50 stands for zero in the data rows.
Each row in the table below has a label, given by one hidden rule.
[50, 58, 58, 63, 76, 50, 42, 11, 36, 86, 48, 18, 30, 67, 54, 60, 44, 37,
 52, 38, 50, 49, 74, 65, 33, 92, 57, 99, 52, 68, 68, 64] rh
[63, 44, 32, 10, 39, 50, 46, 50, 27, 63, 35, 81, 28, 48, 27, 45, 56, 50,
 61, 73, 50, 39, 44, 36, 67, 39, 39, 63, 60, 47, 94, 37] rh
[18, 44, 42, 46, 78, 57, 46, 52, 66, 44, 40, 43, 66, 41, 48, 49, 45, 48,
 52, 38, 63, 49, 50, 33, 46, 57, 62, 60, 55, 43, 88, 38] rh
[72, 50, 33, 0, 29, 57, 42, 87, 0, 99, 24, 76, 16, 49, 9, 30, 54, 47,
 46, 73, 46, 52, 38, 25, 58, 29, 30, 25, 79, 49, 87, 13] rh
[36, 46, 55, 65, 52, 48, 64, 88, 68, 11, 65, 68, 76, 50, 58, 43, 35, 51,
 52, 54, 51, 49, 44, 59, 64, 33, 57, 29, 40, 34, 19, 62] rh
[33, 47, 66, 83, 46, 58, 44, 83, 34, 86, 47, 34, 52, 67, 60, 44, 42, 41,
 30, 27, 58, 59, 71, 60, 54, 70, 72, 23, 61, 60, 44, 63] lq
[47, 54, 49, 55, 80, 46, 60, 0, 99, 39, 67, 30, 68, 48, 74, 70, 51, 59,
 61, 45, 62, 46, 39, 56, 42, 66, 43, 45, 24, 58, 50, 60] ds
[80, 60, 59, 95, 40, 40, 54, 25, 99, 18, 55, 33, 71, 57, 66, 62, 62, 61,
 57, 48, 39, 57, 49, 79, 29, 58, 47, 29, 27, 54, 0, 67] ds
[84, 60, 48, 32, 5, 54, 31, 38, 0, 99, 30, 23, 0, 79, 41, 56, 57, 44,
 60, 52, 40, 49, 66, 45, 16, 73, 37, 67, 79, 65, 84, 31] rh
[49, 58, 56, 90, 47, 58, 62, 82, 55, 50, 38, 62, 76, 51, 57, 54, 35, 45,
 45, 46, 54, 60, 44, 66, 76, 33, 54, 6, 53, 42, 35, 53] rh
[12, 45, 55, 52, 89, 58, 53, 59, 83, 28, 74, 40, 89, 34, 47, 50, 44, 44,
 40, 18, 73, 47, 65, 15, 25, 57, 73, 61, 31, 50, 35, 61] ds
[43, 61, 52, 30, 35, 50, 36, 51, 12, 99, 32, 11, 25, 67, 52, 49, 43, 44,
 52, 39, 50, 58, 76, 43, 22, 61, 57, 46, 73, 73, 46, 34] rh
[0, 38, 60, 36, 81, 62, 36, 21, 36, 53, 49, 13, 53, 68, 41, 56, 52, 29,
 42, 35, 93, 49, 80, 3, 21, 70, 62, 99, 56, 68, 69, 44] rh
[97, 54, 29, 4, 9, 39, 61, 40, 24, 35, 49, 45, 62, 32, 47, 52, 71, 68,
 67, 69, 39, 44, 27, 65, 81, 47, 27, 56, 33, 40, 57, 48] ds
[58, 52, 40, 0, 34, 56, 46, 76, 1, 72, 28, 59, 0, 60, 36, 44, 54, 46,
 48, 68, 48, 47, 42, 30, 50, 54, 41, 62, 74, 61, 83, 24] ds
[35, 44, 58, 64, 52, 49, 56, 10, 55, 15, 63, 32, 53, 54, 64, 58, 47, 50,
 52, 29, 48, 49, 50, 35, 32, 67, 59, 72, 40, 57, 69, 66] ds
[30, 31, 25, 21, 62, 55, 68, 89, 63, 9, 69, 97, 74, 13, 33, 40, 59, 59,
 53, 68, 69, 42, 9, 27, 70, 9, 30, 62, 47, 29, 99, 25] ds
[76, 52, 54, 41, 35, 44, 47, 36, 45, 49, 50, 39, 33, 55, 45, 50, 49, 53,
 49, 72, 30, 53, 41, 52, 51, 52, 39, 77, 47, 59, 49, 38] qr
[27, 47, 43, 18, 57, 67, 33, 17, 1, 90, 61, 0, 2, 57, 34, 60, 64, 38,
 48, 62, 57, 43, 71, 23, 7, 74, 42, 99, 44, 67, 99, 25] ds
[53, 51, 62, 87, 58, 46, 55, 16, 96, 31, 62, 48, 47, 45, 64, 63, 44, 46,
 51, 45, 56, 45, 37, 44, 39, 77, 56, 39, 44, 49, 0, 70] ds
[29, 49, 57, 38, 50, 57, 50, 70, 75, 21, 55, 53, 65, 34, 52, 51, 42, 50,
 46, 34, 71, 50, 65, 31, 24, 40, 53, 77, 64, 55, 39, 47] ds
[56, 52, 39, 37, 40, 39, 48, 80, 43, 49, 50, 46, 62, 52, 48, 52, 71, 57,
 52, 60, 38, 47, 38, 54, 74, 44, 45, 58, 43, 46, 30, 48] ds
[56, 60, 47, 64, 40, 54, 51, 28, 46, 60, 37, 34, 61, 52, 53, 55, 45, 54,
 54, 58, 40, 58, 65, 81, 45, 71, 60, 23, 54, 53, 31, 67] qr
[26, 56, 65, 77, 28, 56, 44, 41, 39, 89, 37, 40, 32, 69, 51, 51, 37, 36,
 50, 41, 54, 54, 89, 51, 46, 69, 66, 35, 57, 64, 59, 53] rh
[38, 45, 48, 71, 60, 42, 51, 0, 77, 11, 72, 34, 60, 35, 63, 70, 63, 57,
 60, 63, 55, 37, 40, 51, 26, 59, 29, 69, 12, 41, 58, 73] qr
[81, 55, 43, 55, 53, 40, 55, 54, 36, 71, 44, 42, 33, 61, 46, 46, 47, 59,
 57, 54, 45, 49, 42, 79, 52, 55, 36, 56, 43, 53, 35, 46] ds
[19, 53, 61, 66, 54, 61, 36, 74, 36, 51, 43, 31, 30, 70, 41, 47, 35, 35,
 33, 37, 56, 52, 77, 22, 36, 64, 74, 31, 73, 61, 91, 31] rh
[47, 50, 42, 16, 46, 44, 40, 21, 46, 45, 46, 29, 42, 33, 49, 55, 81, 55,
 59, 52, 52, 38, 35, 46, 36, 76, 43, 87, 36, 61, 99, 39] rh
[25, 43, 33, 0, 40, 62, 39, 48, 17, 69, 59, 50, 16, 39, 17, 42, 57, 46,
 52, 56, 64, 36, 35, 20, 53, 31, 39, 59, 61, 54, 83, 21] rh
[40, 34, 58, 31, 76, 66, 49, 58, 60, 35, 52, 41, 63, 39, 51, 46, 44, 40,
 42, 40, 63, 50, 64, 44, 40, 40, 59, 30, 64, 46, 75, 54] ds
[67, 56, 47, 58, 27, 37, 53, 60, 26, 99, 46, 54, 15, 59, 37, 45, 61, 49,
 57, 70, 38, 52, 45, 49, 39, 34, 41, 44, 55, 49, 59, 36] qr
[47, 48, 56, 63, 80, 54, 54, 34, 49, 16, 57, 56, 44, 51, 59, 50, 52, 55,
 50, 45, 54, 50, 54, 60, 37, 69, 48, 24, 32, 50, 44, 58] ds
[69, 58, 66, 79, 37, 44, 57, 36, 71, 79, 43, 45, 55, 65, 69, 58, 45, 56,
 48, 39, 54, 54, 62, 70, 62, 52, 61, 25, 47, 52, 35, 51] rh
[69, 60, 68, 70, 43, 33, 59, 17, 40, 50, 40, 31, 68, 60, 68, 59, 37, 56,
 49, 43, 41, 62, 58, 69, 28, 80, 53, 36, 36, 55, 5, 70] ds
[70, 74, 51, 56, 18, 47, 39, 34, 28, 76, 27, 15, 12, 71, 50, 53, 72, 52,
 60, 75, 30, 56, 50, 63, 51, 68, 35, 36, 41, 61, 52, 44] ds
[26, 41, 43, 10, 78, 57, 53, 3, 76, 0, 82, 55, 65, 31, 56, 54, 70, 44,
 50, 45, 70, 38, 40, 29, 32, 51, 44, 63, 40, 42, 68, 46] ds
[75, 63, 56, 35, 40, 48, 30, 20, 35, 99, 46, 5, 6, 63, 48, 61, 69, 39,
 59, 73, 51, 49, 63, 45, 18, 90, 44, 99, 52, 72, 82, 28] ds
[48, 49, 65, 75, 45, 51, 51, 26, 99, 34, 47, 38, 74, 52, 66, 56, 40, 52,
 48, 26, 49, 50, 59, 69, 51, 71, 47, 28, 36, 51, 8, 73] ds
[31, 44, 56, 78, 58, 41, 63, 23, 89, 42, 59, 59, 99, 31, 69, 54, 46, 66,
 51, 47, 39, 51, 30, 67, 65, 41, 47, 24, 36, 33, 0, 81] rh
[41, 49, 40, 26, 39, 66, 46, 90, 28, 61, 48, 75, 32, 58, 35, 45, 50, 43,
 45, 56, 45, 48, 43, 32, 57, 48, 41, 62, 67, 48, 99, 25] rh
[53, 59, 50, 74, 26, 47, 60, 60, 45, 20, 38, 63, 73, 42, 53, 41, 42, 62,
 53, 52, 42, 51, 46, 60, 72, 30, 40, 33, 55, 44, 41, 63] rh
[73, 60, 47, 54, 42, 49, 44, 32, 4, 69, 47, 26, 0, 52, 53, 55, 60, 46,
 57, 50, 49, 55, 55, 58, 38, 72, 40, 70, 41, 56, 39, 43] rh
[50, 51, 54, 60, 25, 48, 64, 91, 44, 54, 46, 78, 71, 51, 41, 39, 48, 55,
 46, 47, 39, 57, 38, 66, 77, 29, 46, 26, 75, 29, 27, 46] rh
[63, 65, 65, 80, 35, 48, 48, 76, 23, 99, 18, 39, 30, 63, 61, 45, 48, 42,
 42, 47, 43, 59, 66, 60, 56, 82, 65, 56, 53, 61, 30, 55] rh
[22, 40, 34, 11, 84, 58, 49, 37, 42, 0, 62, 65, 39, 28, 50, 56, 52, 43,
 47, 53, 75, 39, 33, 43, 19, 30, 41, 99, 56, 47, 78, 29] ds
[60, 55, 36, 51, 56, 42, 58, 36, 62, 44, 54, 37, 54, 56, 49, 48, 51, 54,
 53, 49, 55, 47, 45, 64, 52, 67, 49, 64, 39, 50, 39, 50] ds
[63, 53, 52, 6, 50, 58, 30, 40, 22, 64, 54, 34, 32, 64, 39, 49, 63, 40,
 47, 56, 67, 49, 49, 45, 35, 73, 52, 99, 55, 59, 92, 42] ds
[77, 56, 48, 19, 21, 55, 38, 63, 0, 70, 36, 45, 7, 73, 41, 50, 53, 55,
 57, 60, 44, 49, 52, 60, 50, 46, 36, 74, 63, 47, 74, 44] ds
[45, 44, 55, 46, 59, 50, 47, 11, 78, 22, 64, 57, 58, 35, 54, 48, 51, 59,
 52, 64, 54, 42, 49, 59, 45, 40, 57, 42, 35, 50, 45, 36] qr
[48, 45, 70, 64, 52, 65, 50, 52, 53, 76, 46, 23, 69, 70, 51, 49, 33, 32,
 41, 28, 69, 53, 76, 33, 45, 60, 69, 40, 53, 69, 54, 46] ds
[20, 44, 42, 53, 69, 39, 42, 16, 63, 24, 64, 24, 48, 44, 61, 61, 63, 50,
 54, 46, 57, 45, 40, 49, 44, 64, 37, 64, 26, 52, 51, 54] rh
[99, 60, 35, 38, 14, 36, 47, 60, 36, 51, 36, 65, 37, 62, 54, 45, 59, 59,
 58, 69, 29, 55, 46, 73, 71, 50, 39, 31, 57, 42, 49, 47] ds
[57, 49, 21, 0, 48, 58, 48, 71, 14, 86, 31, 49, 11, 60, 21, 37, 64, 52,
 55, 75, 50, 42, 39, 37, 25, 51, 27, 77, 74, 55, 99, 9] qr
[0, 38, 56, 35, 66, 60, 47, 55, 68, 20, 60, 69, 67, 47, 45, 57, 30, 45,
 36, 41, 67, 44, 56, 18, 43, 68, 61, 50, 58, 44, 76, 38] ds
[54, 44, 48, 28, 63, 46, 61, 86, 67, 24, 46, 79, 56, 40, 51, 45, 41, 58,
 52, 49, 50, 48, 37, 44, 51, 18, 52, 23, 45, 43, 24, 57] ds
[28, 36, 60, 72, 82, 35, 71, 40, 99, 0, 75, 80, 99, 28, 68, 47, 38, 74,
 51, 42, 34, 47, 24, 71, 84, 3, 49, 0, 13, 20, 0, 79] rh
[99, 59, 50, 45, 21, 32, 51, 63, 24, 51, 32, 69, 35, 57, 43, 50, 52, 65,
 53, 68, 18, 58, 38, 70, 74, 38, 31, 3, 45, 37, 33, 33] ds
[67, 52, 52, 42, 62, 57, 46, 15, 25, 84, 43, 30, 34, 65, 47, 56, 62, 42,
 50, 39, 42, 55, 63, 36, 55, 69, 52, 91, 59, 67, 68, 56] lq
[24, 45, 53, 99, 48, 52, 52, 52, 54, 14, 47, 46, 50, 47, 55, 53, 41, 52,
 42, 37, 48, 60, 62, 39, 62, 61, 64, 43, 63, 60, 20, 55] rh
[40, 49, 54, 48, 38, 48, 47, 88, 44, 45, 43, 75, 36, 55, 41, 32, 46, 40,
 44, 49, 61, 52, 50, 44, 74, 26, 53, 50, 58, 45, 60, 35] rh
[36, 37, 45, 48, 83, 47, 56, 66, 74, 48, 60, 78, 91, 30, 48, 48, 49, 50,
 48, 52, 58, 47, 49, 28, 46, 19, 56, 47, 49, 47, 72, 41] ds
[42, 43, 46, 86, 48, 58, 51, 39, 60, 61, 63, 58, 48, 50, 51, 47, 54, 52,
 47, 46, 66, 52, 44, 28, 35, 53, 57, 53, 54, 56, 25, 69] ds
[31, 51, 52, 38, 68, 71, 42, 51, 29, 60, 51, 34, 39, 60, 43, 47, 60, 38,
 47, 37, 59, 41, 75, 27, 15, 86, 62, 62, 57, 66, 81, 34] rh
[72, 52, 51, 56, 45, 49, 51, 67, 34, 55, 31, 71, 62, 43, 47, 44, 43, 50,
 40, 43, 49, 51, 55, 74, 74, 20, 52, 40, 67, 38, 46, 49] rh
[82, 56, 40, 77, 19, 51, 58, 99, 62, 45, 37, 85, 52, 50, 38, 39, 48, 49,
 51, 54, 35, 52, 42, 59, 85, 2, 43, 9, 57, 35, 41, 51] rh
[35, 39, 43, 28, 70, 44, 59, 0, 90, 0, 69, 25, 53, 35, 54, 60, 62, 53,
 57, 62, 53, 41, 25, 42, 47, 43, 34, 90, 23, 42, 49, 45] qr
[31, 41, 47, 61, 61, 48, 58, 67, 83, 0, 60, 68, 68, 24, 47, 51, 51, 61,
 56, 46, 52, 54, 39, 37, 61, 34, 51, 51, 50, 37, 40, 46] rh
[85, 54, 27, 0, 43, 49, 39, 59, 11, 81, 40, 47, 3, 55, 44, 43, 65, 47,
 66, 71, 51, 47, 36, 32, 39, 34, 28, 63, 44, 49, 99, 32] ds
[52, 58, 61, 79, 60, 63, 38, 0, 41, 91, 48, 23, 47, 68, 65, 58, 54, 35,
 37, 30, 67, 53, 65, 38, 29, 93, 57, 93, 61, 71, 54, 48] rh
[46, 45, 60, 41, 72, 39, 68, 46, 91, 6, 63, 62, 66, 26, 60, 54, 53, 55,
 54, 46, 47, 50, 33, 54, 40, 39, 49, 57, 25, 41, 27, 63] ds
[66, 54, 60, 73, 56, 44, 53, 51, 84, 54, 55, 28, 69, 53, 63, 57, 45, 49,
 44, 48, 47, 56, 65, 57, 52, 56, 68, 34, 46, 58, 23, 51] ds
[36, 45, 47, 48, 60, 59, 54, 93, 64, 50, 58, 65, 54, 38, 47, 45, 41, 46,
 45, 49, 62, 45, 30, 46, 65, 26, 54, 47, 56, 48, 62, 50] rh
[52, 61, 61, 79, 42, 53, 54, 37, 59, 35, 41, 29, 45, 58, 52, 44, 47, 48,
 50, 51, 53, 57, 55, 52, 27, 61, 59, 57, 51, 49, 73, 58] ds
Which column or columns does the hidden rule look at? Columns are counted from 0, in order:
6 19 24
Which label does each new row get?
[53, 42, 54, 50, 66, 50, 57, 67, 58, 43, 61, 68, 80, 36, 60, 47, 41, 53,
 42, 48, 51, 55, 42, 63, 71, 33, 59, 23, 45, 36, 30, 64] ~ rh
[81, 50, 35, 61, 37, 31, 54, 70, 71, 39, 53, 62, 60, 35, 52, 49, 61, 56,
 64, 66, 38, 43, 32, 67, 46, 29, 47, 44, 53, 42, 46, 55] ~ qr
[94, 45, 34, 10, 40, 42, 48, 32, 14, 31, 67, 43, 55, 39, 29, 50, 61, 56,
 67, 63, 40, 40, 19, 65, 33, 35, 30, 66, 48, 44, 52, 36] ~ qr
[74, 56, 63, 79, 45, 40, 49, 40, 51, 54, 40, 25, 61, 54, 57, 61, 47, 60,
 48, 49, 44, 58, 48, 64, 30, 55, 45, 52, 33, 53, 53, 63] ~ ds
[91, 54, 68, 87, 10, 40, 66, 87, 52, 59, 34, 83, 72, 52, 67, 48, 34, 59,
 51, 48, 25, 62, 64, 89, 99, 58, 57, 0, 40, 55, 0, 84] ~ rh
[53, 50, 49, 67, 34, 39, 56, 20, 60, 34, 44, 53, 49, 43, 61, 51, 51, 49,
 50, 41, 46, 49, 51, 57, 59, 37, 52, 30, 35, 48, 48, 68] ~ rh
[65, 45, 43, 60, 63, 38, 61, 55, 74, 9, 67, 79, 63, 31, 57, 50, 50, 56,
 58, 46, 47, 44, 39, 43, 76, 22, 44, 31, 25, 36, 48, 69] ~ rh
[59, 45, 55, 52, 62, 47, 57, 41, 62, 50, 50, 36, 43, 64, 52, 52, 60, 56,
 53, 40, 46, 47, 49, 50, 29, 71, 49, 40, 42, 55, 32, 46] ~ ds
[10, 46, 51, 56, 95, 49, 55, 47, 75, 18, 68, 39, 71, 39, 58, 53, 36, 55,
 40, 40, 70, 47, 43, 43, 27, 47, 64, 54, 40, 40, 63, 69] ~ ds
[66, 51, 50, 73, 37, 34, 62, 63, 71, 46, 43, 54, 64, 53, 66, 37, 41, 64,
 56, 48, 25, 60, 43, 86, 85, 22, 52, 11, 31, 40, 0, 66] ~ rh
[5, 56, 48, 40, 54, 63, 38, 22, 58, 86, 54, 36, 28, 52, 47, 58, 47, 31,
 51, 36, 60, 50, 60, 42, 4, 82, 54, 89, 38, 57, 54, 40] ~ rh
[69, 61, 60, 42, 46, 48, 44, 16, 22, 70, 39, 2, 20, 67, 48, 59, 67, 48,
 60, 51, 49, 50, 59, 61, 43, 99, 47, 83, 55, 66, 30, 55] ~ rh
[77, 56, 56, 93, 13, 42, 66, 60, 30, 69, 44, 42, 65, 51, 51, 45, 36, 53,
 49, 52, 39, 65, 55, 66, 99, 50, 54, 1, 53, 43, 16, 65] ~ rh
[47, 41, 67, 99, 60, 43, 77, 98, 99, 0, 51, 96, 99, 40, 76, 42, 20, 60,
 31, 40, 39, 60, 61, 63, 99, 7, 79, 0, 37, 25, 0, 82] ~ rh
[60, 56, 49, 47, 53, 45, 43, 34, 43, 84, 67, 32, 33, 51, 46, 45, 47, 40,
 48, 46, 50, 47, 39, 25, 35, 61, 40, 58, 50, 61, 67, 50] ~ rh
[38, 50, 76, 83, 82, 41, 54, 30, 99, 0, 68, 32, 92, 37, 69, 64, 47, 60,
 54, 29, 59, 55, 57, 78, 36, 54, 51, 38, 18, 52, 0, 96] ~ ds
[77, 56, 68, 57, 9, 54, 34, 69, 26, 99, 28, 57, 12, 82, 55, 48, 45, 47,
 47, 42, 44, 62, 73, 56, 45, 65, 55, 48, 77, 58, 33, 45] ~ rh
[10, 33, 57, 54, 84, 55, 67, 82, 78, 5, 76, 91, 99, 30, 46, 37, 31, 56,
 41, 28, 65, 50, 46, 21, 66, 13, 65, 25, 37, 28, 46, 60] ~ rh
[1, 36, 46, 49, 77, 51, 53, 45, 89, 0, 77, 51, 88, 49, 60, 61, 52, 48,
 48, 48, 68, 44, 51, 27, 36, 54, 60, 66, 40, 45, 60, 66] ~ ds
[57, 43, 47, 65, 31, 56, 60, 99, 18, 47, 39, 81, 46, 44, 38, 41, 40, 53,
 44, 55, 48, 55, 64, 44, 79, 26, 54, 56, 62, 42, 49, 42] ~ rh
[47, 35, 35, 20, 46, 43, 59, 57, 63, 17, 73, 90, 73, 26, 41, 44, 53, 66,
 59, 55, 50, 44, 23, 47, 70, 4, 33, 57, 45, 24, 86, 43] ~ rh
[84, 59, 63, 99, 23, 52, 47, 79, 62, 93, 35, 40, 34, 75, 68, 43, 34, 54,
 48, 44, 32, 64, 60, 69, 68, 79, 60, 26, 51, 57, 6, 64] ~ rh
[0, 42, 50, 45, 58, 49, 54, 98, 44, 24, 57, 56, 67, 34, 46, 44, 41, 55,
 43, 43, 78, 46, 38, 37, 44, 42, 60, 36, 49, 39, 55, 49] ~ ds
[15, 46, 52, 48, 70, 66, 40, 41, 64, 53, 59, 14, 58, 62, 56, 60, 52, 36,
 49, 34, 62, 49, 53, 36, 35, 85, 58, 74, 45, 53, 54, 50] ~ rh
[73, 64, 71, 99, 31, 43, 57, 54, 67, 61, 34, 38, 79, 57, 68, 52, 41, 59,
 49, 35, 47, 62, 44, 67, 73, 45, 59, 0, 46, 53, 0, 73] ~ rh
[64, 56, 65, 99, 38, 44, 59, 48, 58, 46, 47, 49, 66, 66, 59, 50, 39, 56,
 46, 49, 43, 58, 57, 81, 81, 59, 65, 25, 31, 46, 0, 81] ~ rh
[32, 61, 39, 25, 41, 55, 39, 39, 43, 71, 47, 47, 28, 59, 39, 55, 56, 37,
 51, 53, 58, 51, 58, 63, 27, 76, 57, 63, 50, 65, 53, 41] ~ rh
[37, 63, 67, 59, 33, 45, 59, 28, 65, 66, 55, 41, 82, 62, 75, 55, 47, 58,
 49, 45, 44, 54, 71, 68, 50, 63, 53, 50, 36, 53, 14, 57] ~ ds
[69, 49, 66, 99, 51, 48, 63, 49, 95, 9, 61, 58, 81, 40, 62, 53, 37, 48,
 40, 24, 48, 55, 70, 74, 75, 35, 60, 1, 38, 44, 4, 66] ~ rh
